In the data rows, the value 128 means zero.
Here are some numbered points:
[122 144  88 116 119 140 147 135 150 107  94 145 131 118 161 110 120 121
 104 124 147 137 128 106  98 149 112 150  88 116 113 163 108 164 102 149
 152 109 103 143 152  95  88 169 137 143 127] 0
[ 91 160 168 144 165 142  90 106  84 140 165 131 163 125 148 140 115 160
 214 158 139  69  48 151 145 175 162 138 160  68 133 155 146  58  66 145
 123 130  89 110 127 192 101 114  99  83 159] 1
[ 98 169 135 109  98 138 158 145  96 139 114 146 113 104  83 130  92 121
 115 156 113  68 122  90  80 166  86  91  87 120 171 149 127 160  71 135
 124 155 151  99 162 102 133 172 128 189 133] 2
[134 119 127 137 164 124 124 146  83 111 116 153 134 141 181 105 147 112
 100 119  85 172 132 148 154  60 137 118 126 146 105 109 141  94 202  83
 161 103 133 160 102 128 155  93 167  98 125] 3
[144 132 159 155 136 126 123 105  89 133 122 106 135 136 127 120 175 113
 118 111 107 133 123 143 175  62 166 101 127 134 115  90 138 122 205  86
 152 131 119 150  59 137 177  64 148  80 121] 4
[141 184  99 137 154 138 106 118 130 122 153  99 137 143  82 145  81 137
  81 119 151 131 148 116  86 130 116 111 108  92 113 134 115 145  74 156
 132 109 122  71 156 161 113 186 144 145 123] 5
[112 108 147 162 105 113  92 120 167  87 124 161 141 152 188 136 129 138
 180 167 133  96 103 180 154 163 151 172 196 103 142  85 124 143  61 128
 118 171 132 187  99 168 131  89 130  55 148] 6
[ 89 122 147 139 128 140 108 118 127 126 163 174 153 115 161 161 120 134
 179 183 132  91 117 148  93 203 113 231 142 134 210 148 123  94  60 179
  99 181 116 131 177 128 109 139 129 112 148] 7
[110 119 107 112 155 112 138 137 107 109 201 134 130 126 148 193  78 126
  85 112 119 126 180 130  62 167  48 106 104 169 177 164  93 115 120 135
 146 103 129 101 229 157 108 168 133 160 150] 8
[154 115 156 127 149 114 104 128  90 137 137 139 115 116 204 124 160 134
 106 134  83 155 130 145 179  68 163 147 142 157  69 114 148 107 213  80
 125 107 127 168  80 146 142  89 146  65 119] 9
[157  49 137 125  35 153  89 162 221  96  66 191 135 131 226 108 187 150
 169 127 137 112 124 125 128 142 149 175 211 134 109 138 134 175 132 101
 153 178 128 183 154  85 189  58 110  92  98] 10
[122 122 118  86 123 105 137 144 196 151 152  34 112 140 143 156 104  64
 130 134 140 147 103 146 146  76  92 138 104 121 124 113  99 121  88 155
 138 120 140 111 122 135  89 196 119 164 135] 11
[ 88 134 112  58 134 140 156 166  96 186 117 150 100  68  66 159  87  91
 114 172 125  67 181  52  74 194  66 164  50 183 186 189  63  73 100 138
 124 128 100 128 184 161 128 170 124 177 187] 12
[ 84 165 119 123 123 138 164 127  89 134 153 104 134  97  63 121 111 162
 165 128 142  99 123  91  93 158  91  87  98 126 179 189 111  79  88 150
  69 153 130 110 147  74 143 151 110 198 169] 13
[119 132 100 117 156 129 123 144 123 109 170 132 162 155 120 163  93 105
 101  95 116 102 154 121  70 184  85  92  98 145 167 150  97 121 113 149
 126 123 133  88 201 138 121 187 136 182 115] 14
[116 127 145 148 160 144 107 116  93 116 153 143 109 165 195 157 139 125
 119 133  96 165 131 184 177 114 172 176 149 151  81 125 160 127 183  95
 152 130 131 138  88 165 113  97 161  66 109] 15
Which point above is nearest to each new point? Its number follows each.
[115 121 121  85 100 174 135 157 147 146  55 124 118  73  88  84 152 117
 158 143 130  99 129  92 159 142 137 133 108 149 113 155 112  97 162 102
 135 161 105 117 104 130 170 114 109 144 102] 0
[ 91 111 161 143 148 139 146 127 106 121 142 125 130 119 149 103 127 164
 188 146 117  89 103 119 117 156 140 148 159 138 133 118 124 116  89 114
 112 109 131 138 139 123  98 147 115 112 172] 1
[112  99 136 102  54  98 194 153 155 135 205 104  75 131 225 175  95 131
 163 181  94 112 127 166 152 156  67 204 126 155 163 159 138 149  90 179
  78 135 142 162 109  93 110 123 100 115 188] 7
[118 125 102 132 114 111  83 149 129 127 104 144  96 190  49 113 107 157
 133  70 156 141 180 135 149 206 133  73 158 172 152 106 115 209 144 151
 179  91 119 132 141 193 129  68 127 124  98] 5
[114 104 143 126 198 181  87 113  79 130 152 176 185  65 193 145 100 149
 121 164 117  77 133 139  76 176 121 191 142 145 122 174  96  34 113  96
  77 149  87 125 180 163 119 143 157  99 161] 7
[132 139 151  96 103 129 174 147 134 149 177  31 106 138  80 149 140 103
 168 140  77 149  93 166 148 109  94  93 149 112 115 117 140 117 147 123
  70 120 188  76  40 136 145  94  73 156 142] 11
[137 123 133  85  77 142 216 148 117 104 156  94  98 122  92 124 147 154
 146 145  64 178 121  99 140 128  84 136  98 140  91 149 176 169 145 141
  86  79 163  81  84  64 104 120  92 167 134] 0
[131 140 132 110 107 130 168 117 164 135 138  99 128 108 127 163 114 100
 142 176 141 105 103 168 130 133 105 148 123 118 136 159 144 100  69 185
  89 181 140  87 112 116 143 146  83 168 143] 11
[118 120 109 160 113 100 133 135 104 160 108 156  98 121 112 120 128 126
 123  95 131 131 126 101 139 115 141 125 123 130 142 114 130 146 133 116
 126 157 138 149 145 114 129 176 151 159 112] 0
[105  88 112  80 169 168 152 124  79 181 188  69  93 126 140 114 106 156
 162 106  93 133 125 140 175 173 115 183 120 192 111 135 126 117 176 137
 146  97 123 132 116 201  40 128 157  98 148] 15
[155 149 117  80 142 159 149 136 137 126 179  66 154  91 161 166 128 115
 134 165 129 125 101 180 131 117 110 139  92 109  97 194 144  51 153 147
  85 152 147 100 112 133 135 151 104 154 148] 11
[137 117 136 124 190 132  79 126 128 126 133 118 163 150 100 107 129 142
 122  79 141 155 140 128 127 148 163 115 155 108 104  91 133 135 126 117
 156 122 112 110 172 175  79 145 190 130 100] 5
[119 111 128 149 131 135 141 115  68 116 106 158 110  94 186 106 124 150
 125 155 111 132 138  99 142 146 129 198 114 140  98 129 150 163 139 139
 119 116  97 157 144  83  86 132 149 101 139] 0
[114 130 142 146 153 149  81 121 131 122 172 122 124 157 105 103 137 121
 111  56 160 137 117 136 115 135 167 124 155 132 122  92 141 140 102 104
 181 101 125 142 176 140  75 150 192 118 106] 5
[137 131 147  99 165 148  90 120 120 113 146 115 127 156  95 104 124 170
 114  70 119 160 128 120 107 156 150 129 135 109 134 114 137 160 110  99
 161  99 122 154 156 166  58 170 195 155 100] 5
[141 136 113 135 178 106  99 114 168 134 124 115 147 129  92 130 108 119
 106 118 177 122 147 138  78 148 120 106 117 118 120 123 119 122  69 160
 126 129 115 118 173 163 106 181 145 133 117] 5
[139 141 117 176 126 144 163 112  78 102  56 183 123  78 151  94 144 146
  82 151 129 118 147  64 128 123 141 134 116 148 100 156 147 151 172 115
 151  86 101 141 139  67 132 140 124 121 141] 0
[109 140 123 155 169 123 153 103  62 158  72 188 148  45 154 135 107 122
 103 181 134 102 134  53 113 159 147 227  35 152 136 157 117  99 139 148
 103 189  84 134 185  77 115 161 163  98 168] 0
[ 97 124 145 131 142 128 185 141  99 104 108 151 121  93 182  99 109 125
 157 157 114 128 106  29 118 117 116 195  57 159  91 120 143 169 124 123
 130 137 109 143 150  42  89 177 128 112 159] 0
[160 121 113 118 130 118 112 140 184 124 123  51 142 133 145 124 134  93
 127 116 111 141 112 161 157  98 138 136 167 129 101 124 123 101 138 125
 133 147 156 123 113 121 113 147 138 155 109] 11
[148 127 118 142  87 117 163 119  98 149  97 183 117 104 105 161 130 120
  89 179 150 100 219 128  82 146 110 151 122 137 164 119 107 135 152 118
  82 189 136 138 132  99 196 101 121 117 114] 2
[156  87  95  67  10  89 124 170 185 131  83 129  82 167  28 145 154 110
  79 108 163 145 205  79  71 124  90  67 130 137 184  80 100 235  98 146
 147 124 157 125 159 109 176 138 128 199  72] 2
[164  93 127 126 163 115 190 156 116 115 136 141 128 130 171  99 100 136
 153 145  95 166  95  43 160 110 119 183  60 122  87  81 160 184 159 150
 141  96 104 152 130  45  54 143 159 103 120] 0
[126 155 127  96 113 144 222 137 100 114 158  82 120 118 117 121 120 140
 166 148  65 160 107  93 133 125  52 114  95 138 116 155 129 153 147 136
  66  84 172  73  87  63 110 119  70 174 139] 13
[133 147 129 144  88 102 108 121 147 123 102 119 133 141  94 114 165 114
 140 140 109 120 102 148 153 124 132 111 172 126 129 118 133 135 134 148
 125 171 166 133  86 105 160  92 108 127  86] 4
[141 159 103 132 167 115 107 128 175 120 123  95 159 152  49 123 102 116
 113 100 159 139 143 126  69 131 131  48 106  59 110 124  99 139  79 177
 148  86  89  95 139 188 121 153 110 150 120] 5
[133 131 129 124 169 151  55 122 153 105 125 134 150 155  93  92 152 137
 131  49 167 147 128 143  97 129 185 113 144 108  96 100 137 148  97  90
 178  99 101 122 165 179  91 140 190 136  77] 5
[155 109 134  91  68 156 131 135 185 142  35 119 127  78  63 103 155 115
 123 117 174 131 132  81  88 106 149 119 118 120 108 111 136 172 117  95
 143 168 113 111 115 101 179 119 112 142 109] 0
[ 99 128 160 102 120 155 187 139 111 133 154 128 145  83  98 108 113 153
 143 127  97 100 109  63  89 183  69 141  86 120 172 185 130  94  87 128
  88 142 153  80 147  82 111 164  93 184 161] 13
[167 180 134 143 187 135 157 109 117 152  52  90 142  53  53 131 179  77
 109 165 149 149 114  87 171  47 157 110  68  90  47  92 128  67 158 111
 123 164 101 127  84 109 160 158 147 134 104] 4
